[[129 135 139 138 139 137 125 134 136 140 129 124 141 154]
 [130 127 126 123 123 148 128 126 126 124 128 128 124 135]
 [120 132 135 135 135 110 128 131 133 135 129 126 136 126]]
Counting starts at 0.
The entry in the top-left corner -> 129
Report the entry directly above the smallest entry.
Answer: 148
Report the entry directly below the largest entry.
Answer: 135
Report the entry in the bottom-left corner.
Answer: 120
Report the bottom-right entry.
Answer: 126
The top-right entry -> 154
Report the top entry of the column that holds the smallest entry.
Answer: 137
The entry just right of 133 -> 135
Report the entry just left of the smallest entry.
Answer: 135
The entry in row 1 and column 0: 130
Report the entry at row 2, column 1.
Answer: 132

x =
[[102 103 111 121 134 144 152 154 150 140 129 117 105]
 [106 113 125 138 147 155 152 147 135 123 114 106 101]
 [121 136 145 152 154 147 140 128 116 106 102 106 113]
 [152 143 131 118 107 101 104 110 119 131 141 150 153]
 [152 147 137 124 114 105 104 106 113 126 138 146 153]
 [114 126 140 150 154 151 144 136 122 112 105 102 105]
 [141 126 117 107 104 105 112 121 135 145 153 153 149]
 [152 150 140 130 117 109 104 103 110 120 135 146 153]
 [152 153 145 135 124 113 104 103 107 115 126 139 149]
 [152 153 151 141 131 116 108 103 104 109 120 131 145]
 [117 106 102 104 111 120 132 143 150 153 150 142 129]
 [106 103 105 113 124 136 144 150 153 148 138 128 117]
 [106 113 125 138 147 155 152 147 135 123 114 106 101]
 [148 136 125 113 104 101 104 114 125 137 147 153 153]]
The 1st entry on the diagonal from the top-right corner -> 105
Give the 1st entry on the main diagonal.
A: 102
Give the last entry, reading row by row.
A: 153
Give the 3rd entry from the end, reading row by row.
A: 147
The entry in the bottom-left corner: 148
The 3rd entry, reading row by row: 111
The fifth entry in reading order is 134
The fifth entry from the end, reading row by row is 125
The smallest entry in the last row: 101
The second entry in reading order: 103
The entry directly above 115 -> 120
Give the second entry on the main diagonal.
A: 113
The third entry on the main diagonal -> 145

[[133 128 128 128 128 128 129 143 149]
 [136 154 138 129 128 128 128 128 129]
 [129 135 154 138 129 128 128 128 128]
 [128 128 129 142 152 134 128 128 128]
 [139 128 128 128 128 128 128 134 152]
 [146 130 128 128 128 128 128 131 146]
 [128 128 127 128 128 136 153 137 129]
 [128 128 130 147 148 131 128 128 128]
 [129 128 128 128 128 129 139 151 136]
 [128 128 128 128 131 150 145 130 128]
 [128 135 152 138 128 128 128 128 129]]
Indices start at 0.
Give the entry in row 2 and column 0.
A: 129
Give the entry at row 2, column 1.
A: 135
Give the entry at row 0, column 0.
A: 133
The entry in the top-right corner -> 149
Give the entry directly below the smallest entry.
A: 130
The entry directly above the centre entry: 128
The entry in row 1 and column 0 -> 136
Give the entry just right of the centre entry.
A: 128
The entry in the bottom-left corner is 128
Give the entry directly above the smallest entry.
A: 128
Give the entry at row 2, column 2.
A: 154
Give the entry in the bottom-right corner.
A: 129
The entry at row 0, column 2 -> 128
Give the entry just left of the smallest entry.
A: 128
Give the entry in row 1 and column 1.
A: 154
The entry just left of 145: 150
The entry just right of 148 -> 131
Give the entry just right of the smallest entry.
A: 128
Give the entry directly below the centre entry.
A: 128
